(in the rows, 128 means zero)
Each path below is one point turned by a fixed rotation once a step. After each direction that follows a path, write how fast that rotation turns it, in degrees per step (0 if it stays still).
Each turn is a multiple of 5 degrees from 10 to 175, or 0.
Each row of a path follows its step; steps can be skipped.
Rotation 1:
step 2: [139 113 134 129 129 145 137 114 123 129 135 123 128 138 122 124 121 110
 133 118 139 128 127 131 139 129 128 134 118 119 130 127 114 125 111 148
 123 133 139 140 138 135 128 129 127 123 132 133]
step 3: [135 126 120 124 150 134 123 131 119 136 139 127 139 141 126 122 126 140
 140 130 125 131 132 133 137 139 121 121 131 135 120 118 127 126 122 122
 103 128 139 131 126 127 137 131 144 119 136 141]
step 6: [138 144 124 117 125 111 141 114 128 128 128 138 130 125 122 122 132 130
 127 125 142 126 130 121 133 111 123 108 118 129 132 120 135 137 142 127
 123 125 131 144 132 140 115 126 120 128 125 137]
step 8: [127 120 137 132 138 131 120 115 137 144 140 126 132 128 133 132 138 136
 132 132 137 132 122 129 138 124 129 136 127 121 109 139 127 126 124 120
 115 117 148 117 126 121 142 136 126 141 116 135]
step 18: [128 133 129 121 124 118 124 120 127 116 120 122 133 128 125 136 132 125
 140 138 150 127 133 116 132 109 121 136 117 131 122 122 139 141 131 146
 145 126 135 131 126 127 110 131 132 122 131 116]
step 21: [133 125 130 121 142 132 111 137 132 131 145 121 128 129 126 134 124 116
 132 141 126 112 132 126 136 137 118 135 125 127 123 125 130 121 122 121
 126 140 135 134 122 127 136 149 137 121 148 139]
step 28: [109 130 130 120 139 113 128 135 126 135 133 132 126 130 125 121 130 143
 120 118 126 131 141 132 143 125 143 125 132 123 140 116 122 136 127 143
 132 148 125 137 126 131 138 128 131 125 131 145]
step 29: [116 126 137 123 142 120 127 131 130 131 132 138 114 138 117 153 133 130
 123 128 129 137 124 124 131 108 138 127 140 137 130 121 132 137 144 124
 123 120 142 131 138 116 127 136 132 127 130 126]
step 35: [125 116 131 133 132 123 127 127 119 118 120 131 128 137 102 121 137 123
 126 132 119 123 133 125 127 113 120 133 122 117 129 116 129 126 117 135
 148 116 130 140 125 136 127 126 147 138 137 123]
Directions:
[124 128 129 130 129 128 125 133 127 126 131 125 128 123 126 124 125 131
 127 128 128 128 125 127 127 126 129 132 128 128 131 125 130 122 124 129
 123 129 127 131 126 131 128 128 129 129 128 127] -> 155
[123 127 126 131 127 123 127 126 129 129 125 129 124 130 124 125 126 124
 125 128 130 128 127 131 129 130 126 127 126 131 128 131 130 129 123 129
 128 128 126 124 130 129 130 131 128 133 129 132] -> 95
[129 128 128 127 128 135 128 126 127 129 127 124 128 122 132 130 130 128
 129 124 131 125 127 127 126 129 127 127 129 129 127 127 131 133 122 127
 126 128 131 128 130 131 132 127 125 130 128 130] -> 60
[128 124 128 129 129 129 123 129 127 125 130 127 129 127 127 127 129 126
 127 132 134 129 132 129 124 127 130 126 127 128 127 130 127 129 130 123
 132 128 127 129 127 129 126 128 125 133 132 125] -> 85
[130 130 124 129 125 129 123 125 136 130 130 128 129 132 128 126 128 126
 127 128 130 127 128 128 124 129 126 132 132 128 129 126 125 128 127 130
 125 129 130 130 128 127 125 125 127 130 124 129] -> 60
[127 131 130 127 125 127 125 127 126 127 130 131 132 128 126 132 126 124
 130 123 128 128 126 128 129 129 132 130 128 127 128 133 130 127 129 129
 124 127 128 124 128 126 129 127 126 132 125 123] -> 100
Rotation 2:
step 17: [120 127 126 120 129 123 118 130 133 136 125 123 141 126 124 135 138 127
 140 123 124 126 129 114 129 138 146 118 116 123 127 115 143 141 128 127
 125 132 123 123 130 130 132 133 139 120 129 127]
step 24: [125 135 128 133 132 133 131 131 128 118 114 124 128 118 127 134 123 139
 134 145 138 121 132 114 122 135 134 123 126 135 130 134 145 119 123 123
 122 129 135 120 133 136 136 138 132 128 117 118]
step 25: [121 126 128 128 141 132 133 122 124 122 113 123 136 117 131 127 122 128
 129 123 130 130 132 112 131 133 131 107 123 141 120 139 128 129 126 119
 124 117 124 128 131 128 130 116 127 119 129 142]
step 29: [118 125 129 139 128 130 131 128 135 139 136 121 119 130 135 136 137 125
 131 126 111 127 145 113 121 130 136 135 128 126 132 112 134 136 131 123
 121 124 120 120 127 127 141 135 132 129 124 119]
step 30: [122 119 142 125 135 136 132 130 135 129 130 117 125 141 122 135 126 132
 125 119 124 125 139 127 135 120 140 119 117 113 124 136 138 125 135 121
 125 137 131 114 130 128 134 135 136 125 130 137]
step 31: [136 131 134 134 130 129 125 139 134 129 118 111 114 140 130 124 137 131
 112 129 123 119 134 117 123 123 124 115 137 128 116 131 134 126 129 128
 127 122 129 118 137 118 130 129 124 125 126 115]
step 32: [119 140 139 123 133 128 128 120 125 130 128 105 129 133 135 126 131 125
 125 136 139 135 149 122 115 116 134 119 125 129 129 125 128 132 132 135
 130 128 134 121 124 130 140 119 128 128 123 133]
step 33: [136 125 132 117 118 129 116 135 123 132 121 124 128 129 122 126 137 119
 142 128 136 130 130 123 131 121 141 109 122 128 115 139 135 116 137 132
 128 126 132 120 116 129 133 124 121 125 119 123]
step 36: [128 126 118 132 120 135 131 137 130 132 118 122 130 115 128 138 134 128
 130 130 121 117 121 114 136 132 142 111 128 138 122 128 130 130 125 122
 118 118 131 131 126 137 132 139 142 132 121 134]
Directions:
[129 127 131 128 124 127 126 129 129 131 133 129 130 127 130 129 127 132
 127 128 130 130 131 128 126 125 127 126 134 127 125 132 129 129 129 125
 127 130 135 129 130 127 131 127 125 124 126 128] -> 35
[128 130 134 130 126 130 130 131 128 128 127 130 129 125 126 132 127 127
 127 126 125 128 125 122 126 134 128 132 128 125 126 130 129 131 129 127
 127 133 128 125 130 129 128 128 131 131 126 129] -> 60
[128 129 128 130 130 127 130 127 126 125 128 130 127 123 131 127 122 131
 131 129 128 127 126 131 129 130 126 129 129 131 127 129 133 127 128 125
 123 124 130 132 126 130 128 127 127 131 128 130] -> 25
[128 125 124 125 126 128 129 127 128 129 123 130 127 124 134 127 130 126
 126 126 126 126 132 127 128 130 126 130 125 125 122 128 128 126 127 128
 128 129 130 129 128 126 132 125 128 129 131 126] -> 170
[128 132 123 131 130 124 126 128 129 131 129 126 127 126 126 135 130 127
 131 130 125 122 125 126 128 125 125 130 128 129 125 127 130 129 126 130
 127 127 128 127 129 127 128 128 125 125 125 125] -> 155
[127 127 124 130 123 127 131 128 128 130 131 126 134 122 127 128 131 129
 129 128 126 129 125 130 131 131 129 125 131 130 130 124 127 126 127 125
 126 130 125 127 128 124 129 129 129 127 131 132] -> 40
